One vector is turned by the same rotation once a tick. Each row is the vector after some number of ticks, and that number follows the row.
The counts run from 0 to 172.
[112 115 177 139 162 136 120 134 155  84 144 147 138 138 142 106 104  99
 105 106 157 139  94  66 130 132 151 114 132  94 123 184] | 112
[136 135 107 105 124 136 101 183 114  95 128  80 147 120 151 134 139 157
  92  96 165 105 123 133  63  97 139 169 134 122 155 136] | 125
[161  97 150 108 129  89 191 125 126 165  94 151 134 129 136 183 137 108
  96 150 134 157  93 133 133  81 120 146 138 147 133 175] | 160
[ 93 179 136  72 164 135 128  95 179  91 156 146 106 141 143 109 133 172
 121 107 103 154 123 116 143 159 115 123 161 122 104 134] | 100
[117 149  84 112 125  98 128 131 141 132 106 122 101 117 218 151 150 132
  96  97 128 113 132 135  91  90 154 147 111 177 125 150] | 170
[136 157 153 136 144 150 150 160  88 127 188  93 142 140  92 132 127 145
 162  99 110 124 119 139 116 107 109 153 168 173 154  91] | 0
[162 161 121 161 138 138 131 123 137 158 138 123  78 104 131 152 158  84
 143  82 104  85 120 112 110  96  97  89 145  96 114 144] | 75
[ 87 144  74 109 144 158 104 152 104 115 103  92  97 136 127 132 133 114
 132 135 171 152 176 120 158 114  89  76  92 101 113 118] | 62
[167 143 110 106 134 141  95  73 177 140 146 149 115 141 154 160 163 116
 107 130 130 132 151 159 141  82 151  93 169 115 124 139] | 164
[130  77 123 125  82 121  85 135 147 100  68 157 135 120 174 136 149 130
 106  97 112  95 109 140 113 145 172 141 127 149 117 150] | 41
[121 167 133 113 150 138 153 114 136 117 129 100 116 158 143 137  95 156
 162 160 157 135 118 158 181 133  85 112 136  72 118 138] | 18
[111 120  90 187 115 122 101 109  97 100 156 148 167 181 147 112 107 131
 151 114 120 122 152 107 127 135 169 122 134 173 144 124] | 47
[140  97 165 181  86 111 135 102 135 146  98 159 114 110 164 152 136  78
 140 108  99 103 112 141 142 124 159 105 141 166 122 128] | 167
[145  92 121  93  84  94 154 100 110 138  81 147 152 137 141 172 118 104
  82 159 125 169 100 125 131  73 134 139 143 139 140 134] | 161
[144 118 154 160 137 133 142 146 129 154 106 119  81  94 124 157 156  62
 163  93 101  89  97 114 132  85  91 110 140 124 126 149] | 76
[129 116 106 153 152 131 140 186 107 164 136 126 165 151  79 133 149 146
 167 125 104 114 134 156 161 147  76 141 137 138 134 168] | 140
[140 107  93 142  98  99 126 111 166 118  90 142 107 103 193 140 162 135
 114 116 143 113 115 134  73 117 159 148 101 154 117 163] | 169
[150 174 121 116 136  95 101  96 136 149 140  74 121 137 125 146 110  99
 175 126 109 136 121 137 144  55 122 103 158 126 168  81] | 82
[114 147 135 116 150  95 102 133 181 150  98 111  75  86 159 107 141 155
 149 134 113 111 112 167 131 109 117 165 133 159 109 102] | 88
[144 141 138  89 125 164 140 138 144 155 117 147 128 132 136 170 136 116
  78 165 133 170 126 188 149 107  89 137 156 115 145 143] | 25
[106 176 104 148 167 155 107 131 115 158 147 138 134 140 120  90 102 128
 152 125  75 101 117 124 134 159  72 148 150  96 153 157] | 11
[138 143 139 104  68 177 143 119 118 137 117 143 141 136 149 175 113  99
  99 172 123 169 127 179 158 113 102 118 150 119 150 127] | 26
[107 107 110 116 121 158 157 111 108  99 150 130 138 146 140 169 133 156
 154  83 127 132 154 182 122 118 154 152 141 202 165 134] | 45
[148 133 176 127 126 126 202  96 108 133 145 158 148 155 114 141 114 140
 128 140 105 131  82 116 161 155 104 134 164  99 113 156] | 20
[119 137 180 145 108 143 153 125 121  60 155 145 135 147 152 129 107 105
  98 105 147 139 106  64 119 153 140 108 142 105 109 151] | 111
[119 162  82  73 157 142 138 109 107 109 123 103 121 159 128 126 129 185
 135 133 130 114 137 142 152 128  87 136 150  62 104 139] | 145
[151 146 145 139 103 172  74 123 154 106 153 130 139 133 145 126 114 118
  87 137 184 136 156 130  89 130 157 100 142  91 147  89] | 118
[107 140 105 132 164 156 151 129  93 135 133  95  75 140 112 139 126 126
 148 114 180 140 175 126 160 117 103  72 116 107 108 106] | 63
[158 139 121 189 127  84  71 151 130 137 140 109 174 151 110  82 137 152
 159 132 135 100 113  97 120 150 124 130 130 123 116 114] | 3
[143  89 153 155 117 111 156 134 124 146  83 106 107  81 120 151 135  82
 175 118 129 114  81 118 120  75  97 132 116 139 133 142] | 77
[105 173 133 145  90 132 138  96 108 108 163 144 138 129 146 113 113 147
 160 130  71 149  97 118 124 116 118 159 150 193 143  90] | 91
[121  91 176 142 134  99 170 153 131 140  98 131 117 126 184 163 105  93
 119 140 151 113  90 156 152  99 141 142 152 158 140 176] | 32
[ 85  88 105 149 176 162 125  94 113 151 107 155 131 144  79 123 114 109
 166  97 114 138 156 123 141 151 107 124 120 127 173 152] | 57
[156 142 127 143 162  77  81 185 151 153 132 110 152 146 100  85 155 173
 138 124 121  99 121 118 125 154 113 141 137 116  95 127] | 4
[113 179 133 109  85 129 162 103 128 124 135 121 113  99 138 138 124 164
 155 118  90 140 112 162 111 122 100 171 135 187 150  83] | 90
[185 121 162 161 103  89 135  94 159 155 153 144 140 127  82 133 161 137
 171 127  90 119 104 127 130 106 140 117 152 157 120  83] | 84
[139 116 122 136  83 169 113 101  98 120 115 134 108  94  96 121 143  89
 113 170 136 156 131 105 135  64 124  91 155 125 112  68] | 72
[130 149  85 179 188 142 119 143 111 174 167 118 142 159 111  92 145 153
 164 121 112  90 149 144 141 146 100 141 141 131 134 166] | 139
[122  95  96 174 125 141 156 137  85 176 117 163 134 123  91 110 149 130
 111 137 156 159 165 102 100 165 109 129  96 157 112 141] | 59
